B =
[[ 0.907  2.479  0.081  0.286  0.086  1.973  2.191 -1.386  1.654 -0.652
   2.405]
 [-1.657 -0.565 -0.567  2.309  0.359  1.879 -0.810 -0.243  0.279  0.734
  -0.395]
 [-0.004 -0.401 -0.197 -0.451 -0.216  1.380  0.635  1.346 -1.479 -0.155
  -1.693]
 [-1.166 -1.385 -0.405 -1.119  1.581 -0.220 -1.711 -0.189  2.107 -1.719
  -0.137]
 [ 0.749 -0.365  1.512  1.096 -2.038  1.746 -0.098  2.549 -0.300  1.476
  -1.184]
 [ 0.535 -1.027  0.713 -0.048  0.647 -1.043 -0.612  0.943  2.422  1.285
  -1.346]
 [-1.111  1.271  1.970  1.025  0.699  1.221  1.838  2.151 -1.943 -1.103
  -0.312]
 [ 1.359  2.189 -1.375  0.793 -0.087 -1.058 -0.348  1.934 -1.087 -1.989
  -1.478]]
B[0, 0] -> 0.907
B[3, 10] -> -0.137
B[7, 7] -> 1.934
B[:, 6] -> [2.191, -0.810, 0.635, -1.711, -0.098, -0.612, 1.838, -0.348]
B[3, 7] -> -0.189
B[1, 8] -> 0.279
B[5, 7] -> 0.943
B[0, 9] -> -0.652
B[2] -> [-0.004, -0.401, -0.197, -0.451, -0.216, 1.380, 0.635, 1.346, -1.479, -0.155, -1.693]
B[:, 8] -> [1.654, 0.279, -1.479, 2.107, -0.300, 2.422, -1.943, -1.087]
B[0, 3] -> 0.286
B[4, 10] -> -1.184
B[:, 7] -> [-1.386, -0.243, 1.346, -0.189, 2.549, 0.943, 2.151, 1.934]
B[:, 10] -> [2.405, -0.395, -1.693, -0.137, -1.184, -1.346, -0.312, -1.478]
B[2, 10] -> -1.693
B[1, 5] -> 1.879
B[7, 4] -> -0.087
B[6] -> [-1.111, 1.271, 1.970, 1.025, 0.699, 1.221, 1.838, 2.151, -1.943, -1.103, -0.312]
B[4, 1] -> -0.365
B[4, 4] -> -2.038
B[6, 0] -> -1.111
B[0, 8] -> 1.654
B[5, 9] -> 1.285
B[1, 0] -> -1.657
B[3, 8] -> 2.107
B[1] -> [-1.657, -0.565, -0.567, 2.309, 0.359, 1.879, -0.810, -0.243, 0.279, 0.734, -0.395]
B[5, 10] -> -1.346
B[0, 2] -> 0.081
B[2, 6] -> 0.635
B[0, 5] -> 1.973
B[2, 2] -> -0.197
B[3, 4] -> 1.581
B[7, 10] -> -1.478
B[4, 6] -> -0.098
B[6, 4] -> 0.699

A = [ 0.019 -0.036  0.167 -0.132]
A[0] -> 0.019
A[-2] -> 0.167

data = [ 39  10  37   0 -29  33  75]
data[0]	39
data[-1]	75
data[5]	33

grid =
[[ 33 -16  48  36   1  58 -83  20  78 -18 -72  52]
 [-10 -49  50 -29  -3   2   9  31   9 -17   1  48]
 [-12  -8  -4   2  -9  -1  -1  -4  16  -9   3   7]
 [ -1  12  32  -5 -16  14  -7  -2   9   7 -10   9]]
grid[0,0]	33
grid[2,10]	3
grid[1,2]	50
grid[2,8]	16
grid[3]	[-1, 12, 32, -5, -16, 14, -7, -2, 9, 7, -10, 9]
grid[2,6]	-1
grid[3,2]	32
grid[0,1]	-16
grid[3,10]	-10
grid[1,10]	1
grid[2]	[-12, -8, -4, 2, -9, -1, -1, -4, 16, -9, 3, 7]
grid[:, 9]	[-18, -17, -9, 7]
grid[3,4]	-16
grid[2,1]	-8
grid[0,6]	-83
grid[3,6]	-7
grid[:, 7]	[20, 31, -4, -2]
grid[0,4]	1

X =
[[55, -45, 23, -50, -60, 48, 59, -63, 6, -42, -38, -58, -59],
 [-4, -41, 26, -47, 74, -6, -7, 77, 19, -41, -27, 66, 87],
 [-34, 2, -41, -4, 26, -45, -35, 19, 59, 5, 16, 27, 24],
 [39, -12, 39, 8, -20, 51, 38, -19, -78, -20, -42, -17, -35]]
Rows and columns are counted from 0.
(0, 0)	55
(0, 10)	-38
(2, 11)	27
(3, 9)	-20
(3, 2)	39
(3, 4)	-20
(1, 3)	-47
(3, 8)	-78
(0, 6)	59
(2, 5)	-45
(2, 9)	5
(1, 7)	77
(3, 5)	51
(2, 2)	-41
(1, 1)	-41
(2, 0)	-34
(2, 4)	26
(3, 3)	8
(1, 10)	-27
(0, 9)	-42

arr =
[[ -42 -102   24   26   40   -7  -20]
 [ -32   27   -9  -30   21   -9   -7]
 [ -15  -20  -12   23  -55   -1  -21]
 [ -28   56  -28   30   24   13   28]
 [  13  -83  -19   26   26  -22    7]
 [  10    9   25  -30   17  -18  -10]
 [ -19   10  -14  -11  103   11    9]]
Rows and columns are counted from 0.
(0, 0) -> -42
(1, 6) -> -7
(5, 5) -> -18
(2, 1) -> -20
(0, 1) -> -102
(0, 2) -> 24
(5, 2) -> 25
(1, 2) -> -9
(3, 2) -> -28
(6, 4) -> 103
(2, 4) -> -55
(3, 1) -> 56
(5, 1) -> 9
(6, 0) -> -19
(4, 0) -> 13
(6, 2) -> -14
(3, 6) -> 28
(5, 3) -> -30
(4, 1) -> -83
(6, 3) -> -11
(0, 6) -> -20

M = [-176.129  183.984   20.465   47.338  -79.893]
M[0] = -176.129
M[2] = 20.465

m =
-13  -36    9   22   29    7  -10  -30
 10  -10  -17    6  -53  -16    8  -10
  2   37   21   34    9  -24  -60   51
-36   25  -16   21  -37  -27   13  -11
  8  -24   -2   34   67   -9   14   17
-39   55  -96    4   34  -35   84    1
-49    9  -73   33   -9  -16  -31  -15
m[-7][0]	-13
m[-2][3]	4
m[3][7]	-11
m[1]	[10, -10, -17, 6, -53, -16, 8, -10]
m[-1][-7]	9
m[2][2]	21
m[-2][7]	1
m[:, 1]	[-36, -10, 37, 25, -24, 55, 9]
m[-7][-7]	-36
m[-6][4]	-53
m[-3]	[8, -24, -2, 34, 67, -9, 14, 17]
m[2][-4]	9
m[-3][-3]	-9
m[6][-6]	-73
m[5][1]	55
m[-6][-5]	6
m[-3][-2]	14
m[-4][-6]	-16
m[-4][-4]	-37
m[-3][2]	-2
m[0][7]	-30

x =
[[ -90.51 -100.29  168.29 -156.30]
 [ -84.66  -53.76   77.05 -144.78]
 [ -67.74  -90.88  124.47 -159.74]
 [-107.75   -5.22   90.08 -125.62]]
x[0,0]	-90.51
x[0,1]	-100.29
x[:, 2]	[168.29, 77.05, 124.47, 90.08]
x[2,0]	-67.74
x[:, 3]	[-156.30, -144.78, -159.74, -125.62]
x[0]	[-90.51, -100.29, 168.29, -156.30]
x[1,1]	-53.76
x[:, 0]	[-90.51, -84.66, -67.74, -107.75]
x[2,1]	-90.88
x[3,3]	-125.62
x[1,3]	-144.78
x[2,2]	124.47

W = [ 82 -29  93 -25 -43 -42  79 -22]
W[0] = 82
W[3] = -25
W[5] = -42
W[2] = 93
